Each path below is one point turned by a fixed rotation once a step. After each direction that follows a path, write how fast that rotation turns it, in degrees a step (0 if it stays still).
Each turn is a multiple of 5 degrees from 10 to 175, or 0.
Each row of a path follows its step; steps can be skipped.
Rotation 1:
step 0: 19; 17; 12; -10; 15; 12; -15; -6; 12; -13; -5; 13; 18; -4; -7; 10; 9; -3; 17; 7; 11; -18; 6; 11; -7; 17; -5; -24; -17; -16; -4; -1; 7; -7; 2; -11; 4; 5; -17; 12; 10; -20; 8; -1; -10; -4; -16; -16; -2; 22; -5; -9; 10; 11; 6; 24; 13; 15; -4; -4; -4; 5; 16; -19; 14; -7; -5; 22; 30; 1; 11; -24; 10; 4
step 5: 4; -12; 15; 6; -3; -1; -14; 0; 7; -7; -9; 7; 5; -1; -3; -10; 7; 32; 11; 6; -5; -11; -25; -9; -43; 0; -3; 22; 6; 6; -2; -15; -16; -5; -10; 9; -9; 25; 2; -4; 13; -19; 5; -23; 0; 0; 7; -12; -11; 21; -20; -14; 4; 12; 5; 15; 4; 20; -4; -4; 3; 12; -13; -16; 0; -16; -11; 7; 21; -3; 7; -2; 5; 5
step 7: 10; 1; 9; 13; 15; 12; 3; -16; 6; -23; 11; 6; 3; -23; 10; 13; 5; 29; 13; 1; 14; 7; 4; 0; -12; 5; 6; -4; -8; -10; 7; -1; -15; -7; 31; 5; -16; 1; -10; 21; 12; -8; 15; -2; -25; -4; -8; -7; -4; 30; -16; -7; -10; -4; 2; 9; 25; 10; 7; -6; 4; 14; -14; -5; 35; 5; -7; 7; 15; 11; 10; 6; 8; 2
step 11: 10; -21; -3; 3; -26; 1; 17; 14; 20; -30; 12; 4; 14; -7; 23; 7; -23; 7; 33; -10; -9; -14; 0; -8; -6; 15; -5; 1; -7; -12; 12; 0; 28; 1; 0; -8; -2; -5; -3; 4; -5; -25; -1; 0; 13; -3; -9; -22; -11; 8; 15; 6; 16; 9; -8; -9; 19; -2; -9; -5; -19; 10; -7; -1; 15; 5; -3; -2; 19; -6; -17; -2; 12; -5
step 12: 0; 8; 24; 12; -2; -10; -3; -11; 18; 13; -17; 2; -4; -6; 16; -9; 15; 11; 33; 4; -9; -19; 25; 4; -19; -1; -7; 12; -15; 0; 14; -6; -7; -6; -8; 11; -1; -3; -3; 12; 6; -13; 25; -20; -2; -3; 5; 2; -2; 0; -6; -13; 2; -10; -9; 15; 19; 15; -6; 6; -4; 2; -3; -8; -7; -16; -17; 26; 28; -2; 34; 1; -5; -5
step 14: 0; -7; 14; 0; -17; -2; -2; 3; -3; -7; 4; 5; -9; -37; 12; -6; 8; 23; 31; 0; 8; -6; -27; 15; -21; -2; -13; 11; 3; -18; 7; -6; -11; -5; 10; 3; 2; 17; 0; 6; -10; -24; 12; -2; -4; -16; -6; 6; -5; 11; 7; -17; 15; -1; 5; -3; 21; 7; -12; -17; -2; 24; 0; -8; 22; 10; -5; 31; 9; 2; -4; -11; -3; -8
step 19: 5; 6; 15; 6; 11; -7; -10; 2; 14; 13; -3; 10; 3; -34; 19; 9; -2; 13; 24; 11; 9; 1; 8; 2; 2; 7; 1; 1; -7; 12; -2; -2; -19; -11; -4; -16; 3; -10; -4; -4; 7; 0; 19; -27; -7; -15; 6; 12; -9; 18; -6; -14; -3; 3; -36; 14; -1; 2; 12; -14; -12; 11; -16; -37; 8; -7; -22; -1; 16; -12; 0; -6; -2; -7
step 23: 11; -2; 8; -1; -5; 11; 7; 15; 15; 11; 8; 2; -6; -13; 7; -1; 5; 13; 19; -18; 6; -8; -10; 19; -13; 9; -4; -9; -9; -1; -2; -6; 12; -21; 6; 18; -11; -8; 5; 14; -16; -18; 15; -25; 0; -8; -12; -22; -19; 9; 3; -23; -5; 3; 22; 11; 23; 14; 12; -14; -9; 20; 14; -2; 9; 18; 8; -12; 20; 14; -2; -7; 18; -13
step 24: 7; -7; 11; 8; 19; -17; 15; -7; 10; -14; -19; 5; 15; -2; 11; 8; -15; 38; 22; 11; 1; -29; -8; 6; -17; -14; -1; 13; -10; -4; 18; 1; -5; -5; -14; 3; -7; -17; 12; -3; -22; -7; 9; -6; -3; -5; 8; -8; 11; -10; -6; 9; -22; 5; -22; 9; 1; 2; 2; -19; 11; 12; -9; 0; 3; -9; -18; 16; 5; 23; -1; 22; -7; -5
-4; 3; -1; 1; -4; 1; 1; 0; 1; 3; 0; -1; 8; 6; 3; 2; 4; -3; 2; 3; -1; -2; 4; -2; 0; 1; 5; -5; -1; -3; -5; 2; 2; -5; 3; -1; 3; 0; -5; 0; 0; 0; 2; -5; 0; 0; -3; 2; 2; 1; 4; -2; -3; 2; -5; -4; -1; -4; -2; 0; -4; 2; -1; -2; 1; -3; 7; 3; 3; -1; -1; 3; 2; 1
35
1; 0; -1; 3; 0; 6; 2; 0; -3; 2; 2; 1; -1; -3; 2; 4; -1; 1; -4; -2; -6; 4; -1; -3; 1; 5; 0; 0; 1; -3; -2; -2; 0; -5; -5; 4; 0; -2; -1; 0; 1; -4; 5; 1; 0; -1; -2; -5; 5; -2; 1; 0; 5; 0; -1; -5; 4; 0; 4; 2; 1; -4; 9; -1; 5; -2; -1; 2; -2; 0; -3; -2; 4; 3
155
-9; 1; 3; -2; 3; -4; -6; -1; -1; 3; 3; -1; 4; -1; 4; -4; -2; 2; 0; 2; -1; 3; 3; 2; -2; 3; -2; 2; -1; -5; 1; 4; 3; -4; 1; 0; 0; 0; 0; -4; -2; -2; -1; -4; -1; -1; -1; -2; 5; 6; -4; 3; 4; -6; 4; 5; 0; 1; 1; 2; 2; 2; -2; 1; 2; 3; 4; 0; -1; 0; -2; -4; 2; -1
155
-4; -2; 0; 2; 1; 2; 0; -3; 4; 4; 3; -1; -2; -6; -4; -2; 0; -4; 2; -1; 1; -2; -3; 0; -1; 1; 2; 4; -2; 1; -1; -5; 3; -3; 0; 1; 3; 5; 9; -3; 3; 0; 7; -3; -3; 3; 2; 2; 0; 1; -2; 0; -4; 0; 2; -2; 3; -5; 0; -2; 0; -3; 1; -5; 1; 2; 6; 1; 1; -1; 7; 0; -2; -2
160
-2; -2; 0; -1; -4; -1; 3; -7; 1; 3; 0; 4; 0; 0; -2; -1; 0; 3; 0; -1; -3; 1; -1; 1; 1; -4; -1; -1; 3; -1; 3; -1; 2; 4; 3; 6; 0; -4; -2; -4; 7; 1; 0; 3; -1; -4; -1; -2; 2; 0; -3; 0; -3; 0; -2; 2; -1; -5; -1; -2; -1; 5; 4; 5; -4; -4; 1; 7; 1; 2; -3; -6; -5; -1
175
3; 4; 0; 5; 1; -1; -11; 0; -5; 4; -1; 5; -4; -2; 1; -5; -4; 5; 0; -2; 2; -5; 0; -3; -1; -1; 2; -5; 1; -1; -2; 1; -2; 6; 0; 4; 1; 2; -1; 2; -4; 1; 1; -3; -1; 1; -1; -2; 3; -1; -2; 2; -4; -3; -2; -5; 0; 1; 2; -2; 2; -1; -2; -5; -2; -3; -1; 4; 2; -5; -1; 1; -1; 2
155
-3; 0; 1; 6; 4; 1; 5; 0; 2; 0; -3; -1; 3; -2; -1; -3; -5; 2; -5; -2; 5; -6; -2; 3; -3; -2; -1; 0; -1; -1; -3; 3; 0; -1; 2; -2; -2; 4; -2; -3; -1; -1; -1; 8; -1; 2; -4; -3; -1; 5; 5; 1; -2; -3; -1; -6; 3; 0; -6; 1; 3; 5; 4; 1; 4; 0; -3; -2; -1; 0; -2; 0; -2; -4
110
